[[  7.5 -18.1  -2.5 -14.8  -0.5   0.2  -4.2]
 [  9.5 -11.8 -15.6  -5.8  24.7   6.9   2.6]
 [ 32.9 -38.9 -17.9 -48.4   5.0  11.2  10.8]]
=>
[[ -4.2   7.5 -18.1  -2.5 -14.8  -0.5   0.2]
 [  2.6   9.5 -11.8 -15.6  -5.8  24.7   6.9]
 [ 10.8  32.9 -38.9 -17.9 -48.4   5.0  11.2]]

[[-10.3   7.9 -19.0 -22.4  -1.3  10.8 -10.8  30.0  20.9   3.4]
 [  1.1 -11.4 -20.4  -5.2  13.7   2.1 -11.2  48.1  22.1 -23.6]
 [ 20.8 -10.6  25.7   3.7 -19.0  -6.7   0.6 -27.1  34.6  11.4]
 [ 22.4  -9.8  26.7   4.1 -19.3  -7.1   0.6 -27.5  34.9  12.7]
 [ -6.2 -18.3  -2.7   6.2   3.0  -3.7   3.3  -4.8   5.2 -21.0]
 [  4.0 -16.1  10.3   3.8  -9.0  -4.6   2.8 -18.9  20.6  -6.5]]
=>
[[  3.4 -10.3   7.9 -19.0 -22.4  -1.3  10.8 -10.8  30.0  20.9]
 [-23.6   1.1 -11.4 -20.4  -5.2  13.7   2.1 -11.2  48.1  22.1]
 [ 11.4  20.8 -10.6  25.7   3.7 -19.0  -6.7   0.6 -27.1  34.6]
 [ 12.7  22.4  -9.8  26.7   4.1 -19.3  -7.1   0.6 -27.5  34.9]
 [-21.0  -6.2 -18.3  -2.7   6.2   3.0  -3.7   3.3  -4.8   5.2]
 [ -6.5   4.0 -16.1  10.3   3.8  -9.0  -4.6   2.8 -18.9  20.6]]

[[-18.7 -15.1  34.6  18.0 -18.5 -31.3 -36.1 -25.7  -6.3 -12.9  -2.7  32.3
   41.3  39.4   4.0]
 [-38.7   8.4 -31.6  -8.9 -38.0  32.0  33.8  27.3  22.1  13.9  11.1 -26.7
  -39.4 -38.5  19.3]
 [-34.9  13.5  24.9  11.5 -34.5 -28.0 -27.8 -23.9  27.0  19.0  -6.7  23.4
   27.7  27.4  20.1]
 [ 41.3  -0.7 -30.5 -37.2  40.9  13.4  13.1  10.3 -17.1  -6.8 -18.4 -35.0
  -22.9 -25.8 -20.2]
 [-14.9 -63.8  26.7  52.7 -14.4  30.1  20.3  28.2 -58.9 -64.4  50.1  33.2
   17.9  20.9 -24.7]]
=>
[[  4.0 -18.7 -15.1  34.6  18.0 -18.5 -31.3 -36.1 -25.7  -6.3 -12.9  -2.7
   32.3  41.3  39.4]
 [ 19.3 -38.7   8.4 -31.6  -8.9 -38.0  32.0  33.8  27.3  22.1  13.9  11.1
  -26.7 -39.4 -38.5]
 [ 20.1 -34.9  13.5  24.9  11.5 -34.5 -28.0 -27.8 -23.9  27.0  19.0  -6.7
   23.4  27.7  27.4]
 [-20.2  41.3  -0.7 -30.5 -37.2  40.9  13.4  13.1  10.3 -17.1  -6.8 -18.4
  -35.0 -22.9 -25.8]
 [-24.7 -14.9 -63.8  26.7  52.7 -14.4  30.1  20.3  28.2 -58.9 -64.4  50.1
   33.2  17.9  20.9]]

[[ 11.4   0.2]
 [-15.8  23.8]
 [ 20.5  31.8]
 [ -5.8  -6.6]
 [-41.4  47.0]
 [ -4.4  21.3]
 [  2.6  41.5]
 [-45.3   9.3]
 [-30.4 -21.7]
 [  3.2 -17.4]
 [-25.8  44.8]
 [-53.3 -50.9]]
=>
[[  0.2  11.4]
 [ 23.8 -15.8]
 [ 31.8  20.5]
 [ -6.6  -5.8]
 [ 47.0 -41.4]
 [ 21.3  -4.4]
 [ 41.5   2.6]
 [  9.3 -45.3]
 [-21.7 -30.4]
 [-17.4   3.2]
 [ 44.8 -25.8]
 [-50.9 -53.3]]

[[ 13.5 -44.2  -4.8]
 [  4.2 -48.3  -7.8]
 [-17.1  32.8  24.3]
 [-13.8  -5.6  -6.5]
 [-13.6   1.1  -6.0]
 [-11.3  -6.4  -5.6]]
=>
[[ -4.8  13.5 -44.2]
 [ -7.8   4.2 -48.3]
 [ 24.3 -17.1  32.8]
 [ -6.5 -13.8  -5.6]
 [ -6.0 -13.6   1.1]
 [ -5.6 -11.3  -6.4]]

[[-18.0  15.8 -13.7 -18.2 -15.0 -14.7   0.7   7.4  16.8  -2.2   6.7 -19.9
    2.2 -12.0]
 [-25.6  -5.2  -8.5   6.8 -32.2 -38.9  16.3  47.0 -24.2  -3.3 -15.5 -20.9
   -7.0   9.3]]
=>
[[-12.0 -18.0  15.8 -13.7 -18.2 -15.0 -14.7   0.7   7.4  16.8  -2.2   6.7
  -19.9   2.2]
 [  9.3 -25.6  -5.2  -8.5   6.8 -32.2 -38.9  16.3  47.0 -24.2  -3.3 -15.5
  -20.9  -7.0]]

[[ 33.2  33.5  26.7  31.2  20.3  13.1 -15.9 -27.6 -26.3  28.0]
 [-39.7 -43.1 -32.2  -5.9  -8.2  -6.6  40.6  55.7  54.0  -0.5]
 [ 38.9  41.6  31.9  25.9  19.3   9.6 -30.7 -45.3 -44.7  20.2]]
=>
[[ 28.0  33.2  33.5  26.7  31.2  20.3  13.1 -15.9 -27.6 -26.3]
 [ -0.5 -39.7 -43.1 -32.2  -5.9  -8.2  -6.6  40.6  55.7  54.0]
 [ 20.2  38.9  41.6  31.9  25.9  19.3   9.6 -30.7 -45.3 -44.7]]
